Each row of this table is followed by its label. One hidden rule gives the labels. It looks at one to three of the table's principal directions, none of them among the few with the most spread.
[-2.3  0.   1.9 -1.1 -1.7 -0.8  0.2  0.   0.4 -1.   2.1 -0.6 -0.7 -3.1
 -0.1 -0.9 -1.6 -0.1  0.2 -0.9 -0.1  1.6  0.1  0.8  0.5 -1.4  0.1  0.1
  0.8 -0.2 -1.1 -0.1  0.5 -1.7  0.6  0.6] 2
[ 1.3 -0.4 -0.7  1.3  0.6  1.3  0.2  0.3  0.7  0.7 -0.6 -0.3  1.2  2.1
  0.  -0.1  0.5  0.2 -0.3  0.7  0.3 -1.1 -0.5 -0.4 -0.6  1.6  0.9  0.3
 -0.5  0.4  0.4  0.4  0.7  1.2  0.3 -0.6] 1
[ 1.1  1.1  2.  -0.9  1.3 -0.5  0.8  0.9 -0.6  0.2  1.8 -1.4  0.3 -0.1
  0.6  3.2 -0.6  1.6 -0.1 -3.  -1.8  1.1  0.5 -1.   0.2  0.1 -0.9  1.3
 -1.6 -0.7  0.7  0.8 -1.1  0.5  1.1 -0.2] 2
[-1.5 -0.2 -0.6 -0.4 -0.1 -0.8  0.5 -1.  -0.6 -0.7  0.5  1.7 -0.3 -1.2
  0.2  0.2 -1.1  0.4  0.1  0.5  0.5  0.3 -0.8 -0.7  1.9 -1.3 -1.1  0.5
 -0.4 -0.6  0.7 -0.6 -1.6 -0.8  0.7  1.6] 1
[-0.1  0.7  1.6 -0.2  0.6 -1.8  1.4  0.6 -1.1 -0.3  1.9 -0.6 -0.1 -1.6
  0.6  2.4 -1.3  1.4  0.2 -2.9 -1.1  0.4 -0.3 -1.5  1.3  0.1 -0.7  0.8
 -1.3 -1.  -0.1  0.  -1.6  0.6  1.8  0.4] 2
[-0.3  0.7 -0.8  0.9  0.2  0.1  0.2 -0.5 -0.1  1.7 -0.6  2.   0.2  1.
 -1.9  0.1 -0.1 -0.9  0.4  0.9  0.6 -1.6  0.9 -1.3  0.8  0.2  0.6 -0.8
  0.7  0.4  0.   0.  -1.3  0.7 -0.8 -0.4] 1
[ 0.5 -0.4  0.1 -0.4  0.   0.6  0.3  0.   0.4 -1.1 -0.5 -1.   0.   0.2
  1.8 -0.6  1.   1.3 -0.9 -0.1 -0.3  1.1 -1.6  0.1 -0.1  0.4 -0.1  0.9
 -0.7  0.1  0.   0.5  1.3 -0.1  1.1  0.3] 1
[ 0.6 -1.1 -0.7 -0.4 -0.2 -0.2 -0.3  0.2 -0.6 -1.1 -1.  -0.7 -0.2  0.9
  0.8  1.   0.3  0.2 -0.2  0.4  0.3  1.   0.9  0.  -0.7 -0.5 -0.4  0.7
  0.3  0.   1.5 -0.8  0.1 -0.1  0.3  0.6] 2
[ 0.9 -0.4 -2.4  1.5  0.9  0.7 -1.4 -0.1 -0.3  0.7 -2.5  1.   0.4  2.5
 -1.6 -1.2  0.8 -1.9 -0.3  2.8  1.2 -1.8  0.6  0.3 -1.4  1.   0.8 -2.1
  1.2  0.7  0.6 -0.6 -0.3  0.8 -2.2 -0.8] 3
[ 0.  -1.   2.1 -1.  -0.2  0.4 -0.6  0.8  0.8 -1.4  1.1 -2.4  0.1 -1.1
  0.6 -0.4  0.5 -1.1 -0.1 -0.1 -0.5  1.8  1.   2.5 -2.4  0.   0.4 -0.8
  1.2  0.5  0.   0.1  1.8 -1.2 -0.9  0.1] 4
[ 0.8  0.1 -0.9  0.5  0.   1.5 -0.8 -0.5  0.3  1.5 -1.3  1.   0.6  1.6
 -0.2 -1.3  1.5 -0.5  0.2  1.2  0.1 -1.4  0.   0.9 -0.6  0.4  0.1 -0.8
  0.   0.5 -0.1  0.1  0.6 -0.1 -1.7 -0.8] 4
[ 1.6 -0.7 -1.   1.2  0.8  3.1 -0.9  0.5  1.4  0.2 -1.8 -0.3  1.   1.5
 -0.2 -2.2  1.6 -1.2 -1.   3.3  0.5 -2.  -1.4  0.9 -1.4  1.1  1.  -0.7
  0.   0.5 -0.7  1.3  2.2 -0.3 -1.4  0.9] 1
[ 1.  -0.2  0.7  0.1  1.1 -0.4  0.9  0.5 -0.6 -1.   0.4 -1.4  0.3  0.4
  1.5  1.1 -0.1  1.1 -0.3 -1.1 -0.7  0.2 -0.8 -0.7 -0.3  1.1  0.   0.4
 -0.9 -0.1  0.6  0.   0.   1.2  1.4  0.1] 3
[ 0.3 -0.3 -2.3  1.5 -1.1  2.1 -0.3 -0.9  0.4  1.4 -2.6  1.3  0.4  2.7
 -0.3 -3.   1.1 -0.1 -0.1  2.6  1.2 -2.5 -0.9 -0.4  0.   0.9  1.4 -0.4
  0.5  1.  -0.6  0.   1.5  0.8 -0.5 -0.7] 4
[ 0.8 -0.4  2.3 -0.7  0.2  0.1  1.   0.7  0.  -0.6  1.5 -1.7  0.5 -1.
  2.   1.3  0.7  1.3 -0.1 -2.  -1.4  1.  -0.3  0.4 -0.2  0.1 -0.6  1.1
 -1.2 -0.4  0.2  0.5  0.7 -0.5  1.   0.8] 4
[-0.1 -1.6 -0.6 -0.6 -1.3  1.1 -1.4 -0.2  1.3 -0.7 -0.5 -0.6  0.   0.2
  0.4 -1.6  0.9 -1.1  0.3  1.6  0.7  1.   0.8  2.7 -1.8 -0.7  0.   0.1
  1.   0.5  0.4 -0.3  2.1 -1.4 -1.2  0. ] 1
[ 0.   1.1  2.   0.2  0.5 -0.2  0.5  0.2  0.1  1.1  2.   0.   0.3 -1.7
 -0.4 -0.1 -0.4 -0.3  0.9 -1.6 -1.1 -1.5 -0.2  0.6  0.1  0.5  0.  -1.
 -0.5 -0.2 -1.6  0.5 -0.2  0.1 -0.6 -0.4] 1
[-0.5 -0.3  1.1 -0.4 -0.2 -0.2 -0.2  0.4  0.1 -0.2  0.4 -0.1  0.  -1.2
 -0.6  0.7  0.3 -0.8 -0.3 -0.1 -0.1  1.2  1.4  0.4 -0.4 -0.8 -0.1 -0.4
  0.9  0.   0.3  0.  -0.4 -1.3 -0.7  0.7] 2
[-1.   0.7  2.9 -0.4  0.5 -2.4  1.2  1.1 -1.1 -0.7  2.7 -0.8 -0.3 -3.4
 -0.3  2.5 -1.7  0.2 -0.1 -2.9 -1.1  1.1  0.8 -1.1  0.9 -0.6 -0.6 -0.1
 -0.2 -1.1 -0.4 -0.2 -2.1 -0.7  1.   1.2] 2
[ 0.5  0.8  1.3  0.  -0.7  2.1 -0.6  0.2  1.5  1.9  0.9 -0.3  0.5 -0.1
 -0.7 -1.5  0.5 -0.5  0.7 -0.1 -0.8 -1.5  0.2  1.7 -0.8  0.2  0.6 -0.3
 -0.2  0.3 -1.8  1.2  1.9 -0.6 -1.4 -0.9] 3
[-0.2  1.2 -0.3  0.7  0.1  0.7 -0.7 -0.2  0.6  1.9 -0.1  1.2  0.1  0.3
 -2.2 -1.2 -0.1 -1.5  0.6  0.9  0.2 -1.9  0.6  0.3 -0.3  0.3  0.8 -1.5
  0.8  0.5 -1.3  0.6  0.   0.2 -1.8 -1.1] 4
[ 0.4 -1.7  0.9 -2.1 -0.5 -1.2  1.1 -0.5 -1.4 -2.3  0.4 -1.6 -0.5 -0.9
  4.7  1.7  0.9  2.7  0.3 -2.4 -1.   2.5 -1.3  0.7  0.9 -1.  -2.2  2.3
 -2.  -0.9  1.6 -1.2  0.4 -0.6  2.1  1.4] 2
[ 0.6  1.5 -1.4  1.1  1.  -0.1 -0.6  0.  -0.3  1.7 -0.3  1.   0.1  1.2
 -1.8 -0.2 -1.1 -0.4  0.4  0.1  0.1 -2.3 -0.5 -0.6  0.3  0.9  0.2 -0.9
 -0.7 -0.3 -0.7  0.2 -1.2  1.6 -0.7 -1.7] 4
[-0.4 -0.3  1.7 -0.5 -0.3 -0.2  0.7  0.5  0.  -0.5  1.4 -1.2  0.3 -1.2
  0.9  0.6 -0.6  0.7 -0.3 -1.4 -0.6  1.  -0.7  0.1  0.7 -0.1 -0.2  0.6
 -0.8 -0.6 -0.2  0.1  0.  -0.6  0.9  0.4] 4
[ 0.4  0.9 -0.2  0.7  0.8 -0.5 -0.1  0.3 -0.8  0.5 -0.2  0.1  0.1  0.3
 -0.8  0.5 -0.4  0.1 -0.4 -0.5 -0.2 -0.6  0.3 -1.  -0.3  0.6  0.2 -0.7
  0.  -0.1  0.  -0.1 -1.   0.7 -0.1 -0.5] 2
[ 0.1  0.9  2.2 -1.4  1.1 -1.4 -0.1  0.9 -1.2 -0.8  2.2 -1.6 -0.4 -2.
  0.3  2.3 -1.6  0.6  0.  -2.7 -1.6  1.4  0.5  0.3 -0.1 -0.8 -1.4  0.
 -1.  -1.2  0.2  0.  -1.4 -0.6  0.2  0.2] 2
[ 2.7  0.1 -1.   1.8  3.1  0.4  0.5  0.5 -1.2  0.  -1.4 -0.6  1.2  2.6
  0.8  0.9  0.8  0.5 -0.9  0.4 -0.4 -2.3 -1.7 -1.4 -0.7  2.7  0.3 -0.9
 -1.4  0.   0.9  0.2 -0.8  2.5  0.2 -0.3] 1
[-0.6 -0.8 -0.3 -0.6 -0.9  1.2 -1.  -0.1  1.5 -0.6 -0.1 -0.3  0.   0.4
 -0.7 -0.9  0.  -0.9 -0.3  1.6  0.6  1.6  1.1  1.3 -1.3 -0.8  0.4  0.3
  1.4  0.7  0.6  0.4  1.3 -1.2 -0.6  0.2] 3
[-0.5 -0.6 -0.3 -0.3 -0.1 -0.5  0.  -0.1 -0.2 -1.   0.   0.  -0.1  0.
  0.   0.8 -0.5  0.  -0.3  0.3  0.4  1.3  0.8 -0.4 -0.3 -0.6 -0.2  0.4
  0.6  0.1  1.3 -0.5 -0.5 -0.3  0.5  0.7] 3
[ 1.2 -0.8 -3.   0.8 -0.9  2.9 -1.4 -0.3  1.5  1.3 -3.5  0.7  0.3  3.6
 -0.6 -1.9  2.1 -0.7 -0.6  3.4  1.5 -0.9  0.   0.4 -0.6  0.2  1.   0.5
  0.5  0.8  0.3  0.6  2.   0.1 -1.3 -0.7] 1
[-1.2 -0.3  0.5  0.2  0.2 -0.8  0.   0.  -0.2 -1.3  0.3 -0.1 -0.2 -1.5
 -0.4 -0.9 -0.6 -1.  -0.5  0.8  0.4  0.5 -0.4  0.2 -0.3  0.1  0.5 -1.4
  1.1  0.2 -0.4 -0.4 -0.3 -0.5 -0.2  0.6] 4
[-0.6 -0.2 -2.3  1.2 -0.8  0.4 -1.2 -1.1  0.7  0.9 -2.   2.2 -0.3  1.1
 -2.1 -2.8  1.1 -2.4  0.5  3.   1.6 -1.4  1.6  0.8 -1.6  0.2  1.3 -2.1
  2.8  1.7 -0.4 -0.6  0.7  0.1 -2.2 -0.9] 4
[ 0.5  0.5  0.   0.  -0.2  0.6 -0.2  0.   0.6  0.9  0.4  0.   0.2  0.
  0.1 -0.4  0.3  0.5  0.4 -0.7 -0.5 -0.4 -0.3  0.7 -0.1  0.1 -0.3  0.5
 -0.9 -0.1 -0.6  0.5  0.6  0.  -0.2 -0.8] 4
[-1.2  0.6 -0.9 -0.8 -0.6 -0.1 -0.8 -1.1 -0.1  0.7  0.   2.  -0.9 -1.
 -1.  -0.9 -0.5 -0.8  1.   1.   0.3 -0.6  0.4  0.7  0.9 -1.7 -0.9 -0.4
  0.4 -0.2 -0.5 -0.2 -0.6 -1.  -1.3  0.4] 3
[-2.1  0.8 -0.2 -0.3 -0.9 -0.8 -0.4 -0.4 -0.1  0.  -0.2  1.4 -1.2 -1.9
 -1.7 -1.  -0.6 -0.8 -0.5  0.6  0.6  1.   0.4 -0.6  1.  -1.5  0.1 -0.7
  1.4  0.  -1.   0.  -0.9 -1.4 -0.5  0.4] 1
[ 1.1  0.2  0.   1.1  0.4  1.3 -0.1  1.3  0.2  1.1 -0.6 -0.7  0.9  1.1
 -0.6  0.4 -0.1  0.3 -1.   0.1  0.  -1.  -0.9 -0.9  0.6  0.8  0.6  0.4
 -1.3 -0.8 -0.4  0.8  0.   0.2  0.  -0.1] 1
[ 0.6 -0.5  2.1  0.4  0.   0.4  0.2  1.1  0.  -0.2  0.3 -1.7  0.5 -1.
  0.5 -0.3  1.1 -0.7 -0.4 -0.5 -0.6 -0.2  0.4  0.8 -1.3  0.8  0.9 -1.1
  0.6  0.3 -0.9  0.2  1.1 -0.5 -0.7  0.4] 2
[-0.3 -0.7  0.5  0.5  0.   0.   0.2  0.4  0.5 -1.1  0.2 -0.6  0.2 -0.3
 -0.2 -0.4  0.  -0.8 -0.4  0.8  0.4  0.5  0.4  0.  -1.1  0.5  1.  -0.5
  1.3  0.7  0.1  0.   0.6  0.   0.3  0.5] 3
[ 1.7 -0.4 -1.4  0.6  0.8  1.1 -0.3  0.2  0.   0.6 -1.4 -0.1  0.6  2.2
  0.5  0.4  0.9  0.3 -0.1  0.7  0.1 -1.1 -0.7 -0.1 -0.1  0.8 -0.2  0.5
 -1.2 -0.2  0.6  0.2  0.2  0.9 -0.3 -0.3] 3
[ 0.6 -0.1 -3.7  1.2  0.6  1.  -0.5 -0.5  0.6  0.3 -3.   1.6 -0.2  2.5
 -0.9 -1.   0.6 -0.3 -0.6  3.2  1.7 -1.4 -1.4 -1.5  1.   0.4  0.5  0.5
 -0.2  0.1  0.2  0.5  0.   1.2  0.1  0.2] 2
[-1.9  0.2  2.4 -0.8 -0.7 -2.2  0.9  0.2 -0.2 -0.4  3.3 -0.3 -0.3 -3.3
 -0.3  1.1 -2.1 -0.1  1.1 -2.6 -0.6  1.   0.5  0.5  0.9 -0.8 -0.5 -0.1
 -0.1 -0.7 -0.6 -0.6 -1.2 -0.7  0.8  0. ] 1
[-2.3 -0.3  2.  -0.9 -1.8 -0.6  0.   0.4  1.3 -1.   2.2 -0.8 -0.4 -3.3
 -0.5 -0.9 -1.2 -0.7  0.  -0.7  0.1  2.2  0.3  1.3  0.1 -1.2  0.3  0.1
  1.  -0.2 -1.2  0.1  0.8 -2.   0.3  0.4] 2
[-1.   0.7 -2.  -0.2  0.3 -0.8  0.  -1.3 -0.9  0.3 -0.4  2.5 -0.4  0.9
 -1.   0.8 -1.3  0.7  0.   0.6  0.6  0.2  0.4 -1.7  1.5 -1.  -1.   0.5
 -0.1 -0.1  1.6 -0.6 -2.5  0.3  0.5  0.2] 1
[ 0.7  1.6  0.3  0.3  1.2 -0.3  0.2  0.5 -0.4  1.   1.  -0.3  0.2  0.1
 -0.6  0.8 -1.3  0.8  0.1 -1.6 -0.8 -1.2 -1.1 -0.8  0.7  0.8 -0.3  0.
 -1.7 -0.8 -0.7  0.6 -1.1  1.2  0.4 -1.1] 2
[ 1.1  0.8 -1.3  0.4  0.2  1.1 -0.4 -0.3  0.6  1.5 -0.7  0.5  0.1  1.5
 -0.1 -0.8  0.3  0.5  0.6  0.2 -0.1 -1.8 -1.1  0.1  0.4  0.6  0.   0.6
 -1.3 -0.1 -0.9  0.7  0.7  1.1 -0.2 -1.2] 2
[ 0.  -0.5 -1.8  1.   0.   1.4  0.3 -0.1  1.1 -0.5 -1.   0.2  0.7  1.6
  0.2 -1.1 -0.5  0.9 -1.4  1.8  1.1 -0.1 -2.5 -1.2  1.1  0.7  0.7  1.3
 -1.1 -0.2  0.2  0.7  0.6  0.5  1.6  0.3] 4
[ 1.3 -0.2 -2.1  0.2  1.   0.4 -0.2 -0.2 -0.4  0.  -1.3  0.3  0.3  2.2
  0.7  1.  -0.1  1.1 -0.3  0.5  0.3 -0.4 -1.1 -0.9  0.7  0.3 -0.9  1.3
 -1.7 -0.6  1.3  0.  -0.7  1.1  0.7 -0.1] 3
[ 0.3  0.5 -0.1  0.   0.  -0.5 -0.4  0.  -0.1  0.9 -0.2  0.2 -0.3 -0.1
 -0.4 -0.1  0.5 -0.5  0.7 -0.7 -0.2 -0.6  0.4  0.6 -0.1  0.2 -0.1 -0.6
  0.  -0.1 -0.7 -0.1 -0.1  0.3 -0.9 -1.1] 2
[ 2.5  0.1 -0.1  0.6  2.1 -0.1  0.1  0.7 -1.1  0.  -0.8 -1.3  0.6  1.2
  1.7  0.9  1.2  1.  -0.4 -1.2 -1.  -1.  -1.4  0.1 -0.7  1.8 -0.6 -0.4
 -1.9 -0.5  0.3  0.  -0.2  1.5  0.  -0.7] 2
[-0.3 -0.5 -1.8  1.2  0.   0.9  0.1 -0.5  0.9 -0.4 -1.4  0.6  0.3  1.3
 -0.1 -2.   0.2 -0.1 -0.8  2.2  1.3 -0.6 -1.9 -0.6  0.3  1.   1.1 -0.1
  0.2  0.5 -0.2  0.3  0.8  0.8  0.7 -0.1] 4
[ 0.9  0.2  0.3 -0.6  0.8  0.8 -0.7  0.6  1.  -0.8  1.2 -1.5  0.2 -0.2
  0.3  0.2 -0.8  0.3 -0.1 -0.2 -0.7  0.5 -0.7  1.3 -1.1  0.  -0.6  0.8
 -1.1 -0.5  0.   0.9  0.9 -0.2  0.2  0. ] 1
[ 0.6  0.8 -4.4  1.5  1.  -0.3 -1.7 -0.8 -0.7  1.1 -3.   2.2 -0.6  2.8
 -2.3 -1.1 -0.2 -1.1  0.   2.5  1.6 -2.   0.1 -0.9 -0.4  0.7  0.2 -1.3
  0.6  0.3  0.4 -0.6 -1.3  1.8 -1.3 -1.8] 2
[ 0.3  0.9 -1.3  1.8  1.3 -0.6  1.3 -0.3 -1.3  0.7 -0.7  1.4  0.4  1.1
 -0.3  0.4 -0.9  1.  -0.3  0.1  0.3 -2.5 -2.  -3.1  2.1  1.4  0.4 -0.1
 -1.3 -0.4 -0.2 -0.1 -2.   2.1  1.5  0.1] 3
[ 1.4 -2.5 -2.3  1.3  0.   1.7 -0.8  0.4 -0.2 -0.4 -3.6 -0.3  1.1  3.8
  0.2  0.   1.9 -0.7 -1.5  3.3  1.7  0.2  1.  -0.3 -1.4  0.6  0.9  0.
  1.1  0.7  2.6 -0.9  0.5  0.  -0.8  0.6] 4
Here are more rows. What is the label of each one?
[-1.9  0.   1.6 -1.  -0.5 -2.3  0.5 -0.4 -0.9 -1.2  1.8  0.3 -0.9 -2.9
 -0.1  0.4 -1.1 -0.7  0.8 -1.2 -0.2  1.2  1.5  0.4 -0.1 -1.2 -0.5 -1.
  1.5  0.1  0.  -1.2 -1.1 -0.9  0.   0.9] >> 1
[-1.5  0.9  0.7 -0.3 -0.5 -1.5  1.5 -0.4 -0.9  0.   1.3  0.7 -0.5 -1.4
  0.3  0.8 -1.8  1.6  0.3 -1.9 -0.3  0.1 -1.1 -2.   2.7 -0.5 -0.3  1.
 -1.  -0.8 -0.5 -0.2 -1.5  0.5  2.1  0.3] >> 2
[-0.9 -0.8  1.6 -0.2 -0.7 -0.5  0.7  0.3 -0.6 -0.8  0.8 -0.3  0.1 -2.1
  0.7  0.1 -0.1  0.  -0.2 -0.5 -0.2  0.5 -0.1  0.1  0.6 -0.7 -0.2 -0.1
  0.2 -0.4 -0.3 -0.5 -0.2 -1.4  0.3  1.6] >> 4
[ 0.5  0.  -0.3  0.1  0.2  0.8 -0.9 -0.2  0.8  0.1 -0.3  0.   0.   0.2
 -0.3 -1.4  0.8 -1.   0.3  1.   0.  -0.6  0.2  1.6 -1.7  0.4  0.2 -1.
  0.7  0.7 -0.5  0.2  1.2 -0.1 -1.4 -0.6] >> 3
[ 1.1 -1.  -1.2 -0.1 -0.5  1.9 -0.5 -0.2  0.9  0.1 -1.6 -0.2  0.3  1.8
  0.9 -0.8  1.7  0.2 -0.2  1.5  0.4 -0.1 -0.2  0.8 -0.6  0.   0.1  1.
 -0.2  0.4  0.5  0.4  1.7 -0.2 -0.3  0.2] >> 4
[-0.7  0.7 -1.3  0.  -0.3  0.1 -0.1 -1.4  0.3  1.4 -0.4  2.6 -0.4  0.
 -0.8 -1.   0.3 -0.4  1.1  0.8  0.4 -1.6 -0.2  0.   1.3 -0.6 -0.5 -0.2
  0.   0.2 -0.7  0.1 -0.5  0.1 -0.8 -0.2] >> 1
[-1.3 -0.6  0.4 -1.9 -2.6  0.   0.1 -1.2  1.3  0.1  1.4  0.  -0.4 -0.1
  1.3 -0.5 -0.1  0.9  1.7 -1.3 -0.1  2.   0.9  1.8  0.2 -1.4 -0.5  1.9
  0.2  0.5  0.4 -0.4  1.6 -0.6  0.8 -1.2] >> 1
[ 0.6 -0.2 -0.1  0.7  1.  -0.5  0.9  0.1 -1.1  0.1 -0.1  0.5  0.6  0.1
  0.8  1.2  0.   0.8 -0.2 -0.5 -0.2 -1.1 -1.1 -1.2  1.3  0.6 -0.6  0.2
 -1.4 -0.7  0.5 -0.4 -1.4  0.6  0.7  0.8] >> 1
[-0.9 -0.8 -1.1  1.2 -2.1  1.5 -1.3 -0.5  1.2  1.3 -2.3  1.3 -0.1  1.2
 -2.2 -3.6  1.6 -3.1  0.4  3.6  1.8 -1.5  2.2  1.3 -1.8  0.1  2.4 -2.3
  3.7  2.  -1.1 -0.5  2.1 -0.6 -2.7 -0.8] >> 2
[ 0.  -0.3  1.5 -1.2  0.2 -0.4  0.1  0.1  0.3 -0.9  1.8 -0.7  0.  -1.4
  0.7  1.2 -0.1  0.1  0.5 -1.2 -0.9  1.4  1.   1.2 -0.8 -0.7 -1.   0.6
 -0.1 -0.1  0.7  0.1  0.1 -0.9  0.1  0.8] >> 1
[ 0.9 -0.5 -0.1  0.9 -0.4  2.3 -0.2  0.7  1.5  0.5 -0.4 -0.9  1.1  1.2
  0.1 -1.2  0.6  0.3 -1.   1.   0.2 -0.3 -1.   0.4 -0.6  0.9  1.1  0.7
 -0.6  0.2 -0.4  1.1  1.9 -0.2  0.2 -0.2] >> 4
[ 2.9 -0.9 -1.7  1.4  2.2 -0.1  0.9  0.  -2.1 -0.6 -2.8 -0.3  0.8  2.9
  2.9  1.   2.4  1.9 -1.1 -0.1 -0.3 -1.2 -1.9 -1.7 -0.2  2.2 -0.5  0.1
 -1.7  0.   1.8 -0.8 -0.6  2.1  1.   0.3] >> 2
[ 0.3  0.7 -0.1  1.2  0.3  0.5  0.7 -0.3  0.1  1.8  0.1  1.3  0.7  0.5
 -0.6 -0.3  0.1 -0.1  0.6  0.  -0.1 -2.6 -0.7 -0.8  1.1  1.   0.4 -0.4
 -0.8  0.  -0.9  0.4 -0.4  0.9 -0.2 -0.4] >> 1
[-0.4 -1.1  0.1  0.  -0.2 -0.6 -0.2  0.2 -0.5 -1.5 -1.  -0.4 -0.4 -0.9
  0.4 -0.3  0.9 -0.7 -0.9  0.9  0.5  1.2  0.3  0.2 -0.6 -0.4  0.1 -0.7
  1.3  0.2  0.3 -0.6  0.1 -1.  -0.3  1.2] >> 1
[-2.7  1.1 -0.5 -0.2 -2.2 -1.1  0.1 -1.9  0.1  1.6  0.9  3.  -1.  -1.7
 -1.4 -2.1 -0.9 -0.5  1.8 -0.3  0.6 -0.9  0.6  0.4  1.5 -1.3 -0.1 -0.8
  1.1  0.4 -1.5 -0.9 -0.6 -0.6 -0.6 -1. ] >> 3
[ 0.3  0.6 -1.5  0.9  0.8 -0.6  0.7 -1.  -0.8  0.8 -0.7  1.7 -0.1  0.6
  0.4 -0.6  0.   0.5  0.8  0.1  0.2 -2.6 -1.9 -1.1  1.6  0.9 -0.3 -0.3
 -1.2 -0.2 -0.6 -0.3 -0.9  1.7  0.4 -0.3] >> 1
[ 1.8  0.3 -0.2  0.6  1.3  1.  -0.1  0.7  0.4  0.1 -0.2 -1.1  0.5  0.9
  0.4 -0.1  0.3  0.1 -0.1  0.2 -0.4 -1.5 -1.4  0.2 -0.6  1.4  0.3  0.
 -1.3 -0.2 -0.7  1.   0.9  1.1  0.  -0.3] >> 4
[-0.6 -1.   0.6  0.4 -0.2 -0.2  0.   0.1 -0.4 -1.1 -0.4 -0.3  0.1 -0.6
  0.1 -0.9  0.5 -0.9 -0.7  1.   0.4  0.5  0.6  0.3 -1.2  0.2  0.8 -1.3
  1.6  0.7  0.3 -0.7  0.3 -0.7 -0.4  0.9] >> 4
[ 0.8 -0.7 -0.1 -0.3  0.9 -0.4  0.2  0.1 -0.3 -0.8  0.2 -0.8  0.2  0.3
  1.4  1.1  0.2  0.4  0.2 -0.5 -0.3  0.2 -0.7  0.5  0.   0.4 -0.8  0.5
 -1.  -0.5  0.8 -0.3 -0.1  0.5  0.4  0.2] >> 1
[-0.1 -0.3 -1.3 -0.9 -1.7  1.3 -0.5 -1.2  1.   1.1 -1.   0.9 -0.3  1.5
  0.5 -1.1  1.   0.6  0.9  0.7  0.4  0.2  0.3  0.9  0.4 -1.  -0.3  1.4
 -0.1  0.4  0.1  0.1  1.5 -0.3 -0.3 -0.7] >> 4
[ 0.8 -1.2  1.  -0.6 -0.2  0.1  0.5  0.8 -0.2 -1.  -0.6 -1.8  0.2  0.7
  1.7  1.5  1.3  0.9 -0.9 -0.7 -0.3  2.1  0.6 -0.3 -0.4  0.   0.1  1.1
  0.1  0.   1.2 -0.1  0.7 -0.3  0.8  0.5] >> 1
[-1.4 -0.1  1.1 -0.4 -2.  -0.1 -0.2 -0.4  0.2  0.5  0.3  0.4 -0.5 -1.
 -0.8 -1.2  0.3 -1.   0.7  0.   0.1  0.4  2.2  0.9 -0.9 -0.9  0.8 -0.9
  2.2  1.  -0.7 -0.6  0.9 -1.1 -1.  -0.3] >> 2
[-0.2  0.5  1.2  1.   1.  -1.2  0.5  0.7 -1.3 -0.3  0.8 -0.2  0.4 -1.2
 -0.7  0.7 -0.8  0.1 -0.9 -1.1 -0.5  0.   0.3 -1.2 -0.4  0.7  0.2 -1.2
  0.3 -0.2  0.  -0.4 -1.6  0.   0.3  0.3] >> 2
[ 0.  -1.4 -1.   0.7 -0.8  0.2 -0.6 -0.4 -1.1 -0.3 -2.5  0.5 -0.2  0.8
  0.3 -1.6  1.6 -1.3 -0.2  2.1  1.  -0.8  0.9  0.5 -1.  -0.1  0.7 -1.7
  1.9  0.8  0.4 -1.5  0.6 -0.5 -1.5  0.6] >> 2
[-0.9  1.   3.9 -1.1  0.4 -1.3  0.7  1.3  0.  -0.8  4.  -1.7 -0.1 -4.1
 -0.2  1.8 -2.   0.1  0.2 -3.1 -1.8  1.4  0.5  0.5  0.1 -0.7 -0.7  0.
 -0.6 -1.1 -1.   0.7 -0.8 -1.4  0.6  1. ] >> 3
[ 0.2 -1.   1.5 -0.8  0.4 -1.   0.8  0.5 -1.  -2.1  0.5 -2.   0.  -0.8
  2.3  1.3  0.3  1.1 -0.8 -1.4 -0.7  2.1 -0.4  0.  -0.3  0.1 -0.4  0.5
 -0.3 -0.3  1.  -0.6  0.1 -0.2  1.3  0.8] >> 2
[-0.2 -0.3  2.   0.3  0.  -0.4 -0.3  1.2 -0.1 -0.6  1.  -1.7  0.3 -1.6
 -0.5 -0.4 -0.4 -1.3 -0.3 -0.5 -0.3  0.1  0.6  1.1 -1.4  0.5  0.8 -1.6
  0.9  0.  -0.9 -0.2  0.5 -0.6 -0.8  0. ] >> 2
